Each row is where one point has got to under a steady rotation. How many ticks took it there?
The counts run from 0 to 539.
[138 112 168 121 161  92 157 145 138 133 124 134  90 104  99 126 117 167
  94 118  68 140 177 179 128 140  82 134 109 136 126 145] : 357
[153 135 164 134  91 125 158 100 136  92 122 111 131 151  82 142 137 163
  80 115  77 142 172 110 162 153 122 135 124 157 139 115] : 472
[166 106 167 133 115 108 137  85 123  93 107 119 119 142 101 157  99 144
  73 120  90 117 182 157 139 157 107 163 129 137 157 125] : 187
[108 152 138 125 107 150 138 149 103 135 142  65 147 173 164 123 108 129
 143 125 120 132 123  84 176 154 128  84 134 116  77 123] : 509
[155 136 118 100 104 119 117  58 111 107 121  70  77 159 111 122  78 127
 106 144 127 138 118 167 138 113 138 150 131 124 128 115] : 291
[ 97 153 107 124 164 160 143 172 109 172 140  58 110 129 132 105 109  89
 153 111  82 133 139 104 139 144 113 129 109 113 110 171] : 40
[128 124 144 114 109 127 149 109 153 124 166 133 129 131 108 139 123 198
  82  99 120 163 161 135 179 111  78 114  85 139 108 137] : 268
[130 145 130 137 156 150 129 158 102 149 104  65 148 165 114 136  98 133
 136 135  89 130 125  87 181 179 135 124 157 107  97 116] : 126
[108 172 162 116 110 155 129 130 120 127 145  61 109 163 142 105 127 121
 139 129  97 142 102  98 155 151 163  91 159 120  71 120] : 407
[120 139 104 112 138 139 124 117  83 141 123  55 122 165 146 136  67 123
 151 135 144 119 121 110 166 155 104 130 131  69 100 128] : 223
[156 128 136 117 139 127 177 125 103 131 140 139 122 121  89 135 106 143
 118 108  75 139 195 129 111 132  61 145  90 146 149 153] : 456
[142 156 116 102 121 135 137 107  69 128 105  53 106 174 123 121  81 119
 147 146 117 127 108 101 133 159 140 132 152 100 100 103] : 121
[107 155 148 135 118 158 105 135 123 145 157  43  99 168 134 117 113 103
 133 105 129 145 117 116 171 120 144 113 127 131  73 135] : 309
[ 81 140 118 109  91 166 164 108 129 130 114  59  91 127 140  98 132 110
 126 134  73 132 111 102 139 160 170 143 140  99 123 151] : 31
[134 140 161  81 113  95 168  70 132 105 135 150  85 111 105 105 111 178
  99 138  92 147 141 166 104 139 100 121 119 113 118 123] : 362
[115 121 163  93 106 101 162 104 111 115 138 142 144 139 146 139 100 189
 109 136 136 129 143 132 143 154  66  84 111  91  96 134] : 536
[121 138 113  74  88 122 185 100 103 101 151 147 137 142 161 114  87 175
 125 153  94 131 127 128 127 134  86  92 107 116 106 130] : 163
[124 142 131 111  58 150 150  67 106 100 137  68 103 155 148 128 116 103
 105 114 126 123 139  96 151 134 150 136 120 126 131 139] : 205
[159 148 130 126 150 121 113 128  75 135 123  50 138 179 110 137  80 115
 131 121 119 125 138 107 176 161 122 134 150 118 102 112] : 496
[176 163 147 103 110 123 138  93 104  94 137 111 109 171 104 109  97 160
 110 156  79 151 126 142 144 118 123 106 139 164  95  96] : 92
[183 142 137 126 126 121 128 127  92 116 157 101 121 168 115 142  67 126
 123 118 105 139 160 154 133 103  80 117 106 175 120 135] : 181
[128 128 185 124  73 115 139  83 150  90 161 110  96 143 145 124 124 136
  72 118 103 134 168 175 135 106 122 111 107 163 117 129] : 276
[175 134 172  88 102 109 167  70  96  92 139 138 106 140  99 125 103 178
 106 125 120 136 158 136 113 133  87 111 128 136 123 115] : 464
[126 129 114 107 153 114 182 139  87 139 132 132 139 123 110 135  92 162
 136 118 106 122 153 105 132 160  43 122 102  81 118 147] : 154
[181 122 116 141 120 113 138 124 103 107 122  97 123 155 102 150  62 133
 106 133  78 131 170 157 144 120  99 161 120 168 157 125] : 185
[152 159 192 120 122 110 130  77  99 117 111  71  59 142 101 126 124 121
 105 117 120 130 144 137 117 155 145 132 166 132 111 111] : 391
[114 140 102 111 169 137 166 157  97 160 117  93 128 126 120 116  87 137
 159 131  77 120 136 109 132 162  81 141 117  86 116 164] : 427
[127 131 155 148  66 145 124  98 134  93 138  58 126 167 157 141 120 110
  83 136  82 128 146 133 175 140 161 124 143 153 129 120] : 203
[121 126 177 108 107 106 166 117 123 100 133 152 153 134 161 130 109 182
  94 152  77 115 151 141 127 166  96  83 128 112 107 115] : 161
[156 163 110 124 137 153 129 109 103 145 147  52  68 145  81 121  94 110
 132  99 119 155 144 130 142  97 119 161 113 148 123 142] : 10
[125 130 105 114  76 135 144 101 153  90 158 109 109 128 136 118  98 135
  94 137  68 142 150 173 135 102 125 151  89 177 144 143] : 274
